Each row has a name. Each piece below is followed by the name of the row it came from, unless a question asks for something else. Each question is about the rows just above it.

poz: -0.89	-2.20	-2.52	-2.07	-0.71	+1.22	+3.39
tugo: -1.74	-0.11	+1.91	+4.02	+5.89	+7.29	+7.75
Faz: -0.06	+7.27	+5.48	+7.27	-1.95	-2.56	-2.31
rafiz: +7.60	+8.19	+7.86	+6.48	+4.53	+2.39	+0.22
Kubam: -0.06	+2.88	+5.48	+7.27	+7.44	+5.89	+3.82
gik: +8.02	+6.98	+5.28	+3.13	+0.93	-0.99	-2.22
gukos: -2.55	-2.22	-1.28	+0.51	+2.65	+4.86	+6.48
Duku: +1.25	+3.40	+5.39	+6.91	+7.78	+7.60	+6.43
Pezif: -0.06	+2.88	+5.48	+7.27	+8.11	+8.01	+7.04
zit: +2.31	+0.24	-1.42	-2.36	-2.48	-1.68	-0.17
Which row holds these entries in another order? +4.86	+6.48	-2.55	-2.22	-1.28	+0.51	+2.65 | gukos
Which value appears more than once in Faz? | +7.27
How many entries does +7.60	+8.19	+7.86	+6.48	+4.53	+2.39 have? | 6

kuze: -3.66	+8.34	-8.76	+8.90	+7.71	+8.58	+6.92
tuv: +5.68	-5.73	-1.87	+6.60	+3.35	+0.05	+5.77
fif: +8.90	+8.58	+6.92	-3.66	+7.71	+8.33	-8.76
Non: -4.81	+0.30	-3.58	+5.33	-4.81	-4.81	-4.81
-8.76	-3.66	+6.92	+7.71	+8.33	+8.58	+8.90 is which row reordered? | fif
Shift each entry of -3.66	+8.34	-8.76	+8.90 by -1 times +0.01: | -3.67	+8.33	-8.77	+8.89
Which value appears more than once in Non? | -4.81
Number of entries in +5.68	-5.73	-1.87: | 3
Number of entries in -3.66	+8.34	-8.76: | 3
How many entries does -3.66	+8.34	-8.76	+8.90	+7.71	+8.58	+6.92 have? | 7

vomi: +0.99	-3.32	+6.56	-5.24	-2.04
nipo: +0.99	-3.88	+6.56	-5.24	-2.04
bodi: +0.99	-3.88	+6.56	-5.24	-1.72
Number of entries in +0.99	-3.32	+6.56	-5.24: | 4
How many entries does +0.99	-3.32	+6.56 have? | 3
Number of entries in +0.99	-3.88	+6.56	-5.24	-1.72: | 5
+0.99 with -1 step of +0.01 on every entry: | +0.98
Shift each entry of +6.56 by -1 times +0.01: | +6.55
Number of entries in +0.99	-3.88	+6.56	-5.24: | 4
+0.99	-3.32 with -1 step of +0.01 on every entry: | +0.98	-3.33

Rino: +0.52	-0.06	+0.03	+0.62	+0.59	+0.07	-0.11	+1.40	-0.16	+0.43	+0.43	+1.07	+1.29	+0.24	-0.04	-0.18	+0.26	-0.26	+0.64	+0.35	+0.08	+0.47	-0.10	-0.60
dit: -0.14	-0.13	-2.56	+2.33	+1.70	+1.22	+1.16	+4.92	+0.66	-1.24	-0.35	-2.71	-2.80	+1.23	-1.19	-1.24	+1.09	+1.87	+1.01	-2.03	-2.48	+4.07	-1.66	-1.24
rede: -1.12	+0.03	-1.18	+0.47	+0.84	+1.61	+0.82	-3.08	+1.17	-2.81	+0.48	-0.88	-1.15	+0.33	+1.19	-2.18	+0.50	-2.81	-0.36	+1.30	+3.43	+0.77	+0.31	+3.29
Dupun: -0.08	+0.17	+1.14	+1.86	-0.38	-0.95	+2.38	-0.24	-0.33	-3.55	-0.12	-6.81	-5.55	+0.51	-0.59	-0.44	-0.60	+0.78	+3.87	+1.52	-2.35	-1.39	+0.95	+0.37
viluf: -1.90	-0.19	-1.23	+0.97	+0.25	-1.97	-0.33	+0.32	-1.83	-1.32	-0.78	+1.45	+2.15	-1.01	-1.30	+2.84	+0.07	-2.15	+2.08	+3.39	+2.14	+0.12	+0.77	+3.29
fini: +1.74	+0.15	-3.13	+1.05	+1.96	+4.35	+0.68	-1.49	+1.52	-2.60	+3.05	-0.11	-0.59	-0.89	+4.45	-2.90	-0.16	-1.56	-1.75	-1.28	+3.42	+1.90	-2.17	+0.59
ran: -0.21	+0.09	+3.28	-0.49	-0.04	-1.36	-0.47	-1.64	-0.13	+3.86	-0.15	+1.01	+1.10	+1.67	-1.29	-1.15	+0.59	-0.72	+0.83	+0.46	-1.93	-2.18	+2.23	-2.33
Det: -0.36	+0.10	+4.42	-0.80	-0.07	-0.56	+0.13	-2.81	+1.37	+3.23	-0.37	+0.21	+0.02	+3.08	-1.38	-3.43	+1.19	-1.40	+0.37	+0.55	-1.24	-2.02	+2.85	-1.68
Kivit: +4.20	+0.34	+1.96	+0.91	+0.79	+3.25	+1.55	-1.87	+1.69	-1.18	+3.89	-2.03	-1.38	+1.69	+1.69	-2.68	-0.88	+1.69	+0.70	-0.03	+1.15	-1.84	-0.41	-2.21
gon: -1.60	-0.37	+1.50	+2.16	+0.03	-4.25	+0.18	+3.24	-2.57	-1.56	-1.45	+1.74	+3.78	+1.74	-3.53	+4.09	+0.44	-2.71	+5.81	+6.77	+1.77	-0.69	+2.37	+3.62
guso: +0.44	+0.00	+0.18	+1.42	+2.41	+1.87	+0.34	+1.78	+1.61	+2.16	+0.81	+0.28	-0.29	+2.92	-0.51	-5.95	+1.91	-0.17	+0.01	-2.20	-2.18	+2.39	+0.04	-3.50
Count the entries of +0.44	+0.00	+0.18	+1.42	+2.41	+1.87	+0.34	+1.78	+1.61	+2.16	+0.81	+0.28	-0.29	+2.92	-0.51	-5.95	+1.91	-0.17	+0.01	-2.20: | 20
Number of entries in -0.36	+0.10	+4.42	-0.80	-0.07	-0.56	+0.13	-2.81	+1.37: | 9
Repeated in gon: | +1.74
Number of entries in +0.44	+0.00	+0.18	+1.42	+2.41	+1.87	+0.34	+1.78	+1.61	+2.16	+0.81	+0.28	-0.29	+2.92	-0.51	-5.95	+1.91	-0.17: | 18
Repeated in Kivit: | +1.69
Count the entries of +4.20	+0.34	+1.96	+0.91	+0.79	+3.25	+1.55	-1.87	+1.69	-1.18	+3.89	-2.03	-1.38	+1.69	+1.69	-2.68	-0.88: | 17
Repeated in dit: | -1.24

Mumap: -6.92	-6.87	-7.02	-6.83	-6.80	-5.25	-6.86	-6.89	-6.87	-6.86	-6.82	-5.09	-5.34	-6.86	-6.79	-5.55	-5.02	-6.78	-7.08	-5.31	-6.69	-6.66	-6.82	-6.78	-6.80	-6.86	-5.28	-5.45	-5.31	-6.79	-6.77	-6.83	-6.88	-5.11	-6.85	-6.95
lidal: +6.85	+7.03	+7.16	+6.94	+6.92	+5.33	+6.94	+6.89	+6.96	+6.99	+6.91	+5.15	+5.35	+5.08	+6.87	+5.53	+5.09	+6.85	+7.17	+5.43	+6.82	+6.77	+6.86	+6.87	+6.90	+6.87	+5.29	+5.43	+5.32	+6.87	+6.85	+6.92	+6.96	+5.15	+6.93	+7.02
Fefib: +5.15	-6.78	-5.45	-7.08	-5.25	+6.92	-6.90	-6.87	+6.94	-5.30	-6.82	+6.98	-6.69	+6.87	-6.78	-6.80	-6.66	-6.89	-5.02	-5.09	-6.79	-6.83	-5.55	-5.31	-6.87	-6.83	+6.86	-6.86	+7.04	-6.82	-6.80	-5.28	-5.03	-6.92	-5.34	-7.02
Kufa: -6.92	-6.87	-7.02	-6.83	-6.80	-5.25	-6.86	-6.89	-6.87	-6.90	-6.82	-5.09	-5.34	-5.03	-6.79	-5.55	-5.02	-6.78	-7.08	-5.31	-6.69	-6.66	-6.82	-6.78	-6.80	-6.83	-5.28	-5.45	-5.31	+6.87	+6.86	+6.92	+6.98	+5.15	+6.94	+7.04
-7.08	-7.02	-6.92	-6.90	-6.89	-6.87	-6.87	-6.86	-6.83	-6.83	-6.82	-6.82	-6.80	-6.80	-6.79	-6.78	-6.78	-6.69	-6.66	-5.55	-5.45	-5.34	-5.31	-5.31	-5.28	-5.25	-5.09	-5.03	-5.02	+5.15	+6.86	+6.87	+6.92	+6.94	+6.98	+7.04 is which row reordered? | Kufa
Shift each entry of -5.09	-5.34	-5.03	-6.79 by +1 times +0.01: | -5.08	-5.33	-5.02	-6.78
which: +6.85	+7.03	+7.16	+6.94	+6.92	+5.33	+6.94	+6.89	+6.96	+6.99	+6.91	+5.15	+5.35	+5.08	+6.87	+5.53	+5.09	+6.85	+7.17	+5.43	+6.82	+6.77	+6.86	+6.87	+6.90	+6.87	+5.29	+5.43	+5.32	+6.87	+6.85	+6.92	+6.96	+5.15	+6.93	+7.02 | lidal

giv: +6.07	-0.77	+3.72	+3.49	+1.40	-0.93
muzil: +2.24	+1.28	+2.05	+1.28	+4.72	+1.28
nimi: -2.51	+4.05	+1.10	-3.19	-1.29	+2.25
Tiro: +2.63	-3.24	+1.05	-3.13	+1.76	+3.34
Kemab: +1.40	-1.73	+1.57	+0.09	+0.72	+3.38
Sed: +6.21	-0.85	+2.44	+3.63	+1.01	+4.01
dezi: +2.19	+7.45	-4.84	-5.71	-3.90	+1.95
zedap: -3.01	+4.36	+0.28	-2.18	-1.51	+2.04
tosak: +1.40	-1.73	+1.57	-0.30	-2.34	+0.58
dalug: +5.26	+1.69	+4.48	+8.32	+0.94	+2.85
Tonid: +0.06	-3.27	-0.43	-0.49	-2.33	+1.68
Move every entry of +1.40	-1.73 by -1 step of +0.01. | +1.39	-1.74
Repeated in muzil: | +1.28

